rotation steps, each row followed by its count of steps:
The counts run from 0 to 130.
[  1 -25   5   6 -26 -26  14   1 -11  24   0  14 -44  46  17  -4   9  10
 -22  -8  30  -6 -44  11  28  -3  -8 -34 -37  22 -39  37 -12]
22
[ -9 -22 -14   1 -54 -15   9 -12  17  15 -10   7   0  24 -17 -45  24  34
   3 -13   2  49 -47   8  14  -1 -18 -28 -19  11   0  17 -36]
111
[  3 -22  10 -10 -13  12  14   3   3   2 -23 -14  13  10 -42 -29  14  32
   6 -26  22  75  -1  -6  27   1 -37   2  29  15  -1 -26  17]
50
[  2 -35 -22   0   2  -6  -1  -2  16 -29 -35  16   8   6 -46 -17  24  16
  17   3 -21  85 -33   3  15 -15   0   5  23  12 -22  14  -4]
53
[  2 -13   2  -2 -24   3  -5 -23  -5 -24 -37  16 -13   3 -40  12   7  10
  25  49  49  34  19  -3  -5  12  -3  31 -21 -55 -13  25   5]
90
[ 12 -18   1  46 -40  -3  12  17  -5 -19  -9   2 -11   6 -21 -18  22   6
 -14   1  21  21  -6  42 -20 -31 -30  13 -46  10 -16  35 -46]
18
[ 42  -4 -20  44  37  39  20  18 -19 -30 -12 -17 -20 -10 -22  30   0 -10
  -3 -23  11  54  -8  -3  -7   8 -26 -11  36  18  -3   7  -4]
67
[ 14 -16 -15  49  25  20  -9 -22  -6 -16   3   4  -2  30 -36  -4  10   0
  20 -15   7  47 -63  11  -2 -20  30  15  -5  -9 -23  29  -9]
129
[-10 -12 -37 -14 -30   2   4   4  18 -22 -21  21   3  15 -27  11   5 -11
  19  19 -48  50 -36   8  -2 -19  17 -24 -14   5 -11  46 -18]
56
[  3  11 -20  20  20  37  21  -5 -41  21  15  -3 -50 -12 -32  15 -28  -5
  -4 -28  29  52  -4 -25   1  10 -25 -24  31   0  14 -13  -2]
64
[ 14 -11  -5  53  22  22  -5 -26 -11 -15   3  -2  -4  20 -36 -16  12  14
  15 -15  16  58 -65   6   8 -12  17  21   0 -17  -9  23   0]
128
[ 26  -4   0 -21 -35  28   6   6 -17 -45 -40 -13   1 -15 -15  17  12  -4
  -9  29  44  15  25  -7 -19  41 -49 -10  -8  -4  19  13 -22]
31
[ -3   0  12  38 -20  12  28 -14   7   6  -5 -15  15  19 -30  22  29  10
  19   3   6  10 -36  34   6 -22 -14  -2 -57 -31 -18  46  20]
73
[-23  12 -35 -17 -42   8  22  -5  12   8  -1  12  -7  17 -23  24 -10 -16
  16  18 -40  26 -39   7  -4  -9   9 -45 -32  -4  10  49 -17]
58
[ -9   5 -33  29 -15  14   6   3 -23 -12  21  25 -43  21 -30 -11 -32 -17
   4   7   7  47 -23  -1 -20 -24  27   3   5  -1  19  32 -44]
3
[  0 -27   2  -2   2  18  -9  23 -49  -7   2   9 -52  25 -16  -4 -31 -26
 -40 -19  38   2 -10  14 -16 -24 -19 -10  -9  35 -13  13 -32]
80
[ 47  -6 -10  47  26  30  32  19  -2 -40 -26 -22  10  -5 -15  40  28 -11
   1 -13  -7  36 -24  14   4   7 -22  -5   2   9 -14  29   2]
69
[-21  27 -17  -6 -21  30  30  -7 -32  43  24   2 -44   0 -28  15 -40 -11
   3 -17  23  34 -13 -22   4   7 -13 -50  -1 -12  28   4  -1]
62
[  3  -2 -15 -54 -36  50 -14 -13  -4  10 -19  -6   1  32 -22  33  -7 -50
  19 -11  10 -11  -9  18 -33 -14  10 -28   2  17 -13 -16 -24]
43
[-24   6 -25  20 -22  11   2 -11 -19  -2  15  26 -24   8 -58 -16 -23   3
  19  23   8  64 -21   1 -11 -22  13  12  -8 -33  20  32 -18]
1
[  8 -15  -6 -12 -50  14   3   3  19 -17 -39  -5  31 -16 -44 -13  33   2
  10  -5   1  46  16  27 -29 -10 -44  -6 -13  10   1  -7 -31]
107
[ 12  -3  10  38   2  22  17  -1  -8  -6 -29  -5  -5 -23 -61  33  15  -1
   9   4  26  33  26  35 -13 -21 -40  22 -17 -26 -29   3  18]
14
[  5 -16   9  -9 -20   4   7 -20  -1 -20 -40  15 -15   5 -37  18  14  16
  21  48  48  31  16  -4   8  16 -12  26 -16 -48 -21  30  27]
89
[-14  -8 -39 -45  10  27 -14 -19 -15   1 -22  18 -38   0 -29  35 -22 -27
   2  -4 -17  26 -33 -17  -5  11   6 -51  17  11 -28   4   1]
117
[  8 -20  16 -20 -15   0  17  -7   0 -17 -39   2  -9   8 -27  22  15  15
  13  45  44  31  13 -14  25  18 -21  15 -14 -38 -20  32  42]
88
[ 35   0 -18   9 -61  17  -2   0   1  -5  -2  13 -29  49  12  -7  -1 -17
   4  11  44   5 -17   2 -27   0  24  -3  -8   7  12  17 -66]
95
[ -1   1  15 -42 -43  39  25   9  -2  20 -12 -36  21  15 -23  -3   4   1
   0 -31  27  30  15   3   4  -2 -46 -29  12  22  18 -32   5]
47
[ -4 -26 -34  -8 -16  -6  -4   3  27 -27 -26  23   5  14 -38  -3  15  -4
  22  14 -41  66 -38  11   4 -16  16 -13  -3  12 -13  42 -19]
55
[ 12  -7  10  34  13  28  28   0  -4  10 -23  -6 -11 -22 -51  44  13  -1
  21  -1  34  32  23  19  -2 -16 -41  11  -5 -24 -26   2  38]
13
[ 11   6  15  23  16  33  39   2  -7  18 -16 -16 -13 -12 -44  57  11  -7
  17  -6  32  24  22  16  12  -9 -37  -2  -1 -20 -30   5  47]
12
[ 39   2  -5 -12 -41  21  22  -5   7  37  -1  -1 -26  64  29  17   6 -10
   9 -15  46  -3 -30  -7   8  13  12 -28  16  29 -10 -10 -22]
98
[ 12   6  14  19  15  30  49   6  -2  27 -10 -15 -21   4 -26  70   4 -12
  13 -10  27  19  11  11  22  -5 -29 -17   2  -9 -25   5  52]
11
[ 31  11 -22  17  -2  33  40  27 -15  12  16  -4 -35  44  18  46 -19 -27
  -6 -24   9  16 -25  -5   9  -3   3 -40  12  36   6  24 -11]
7
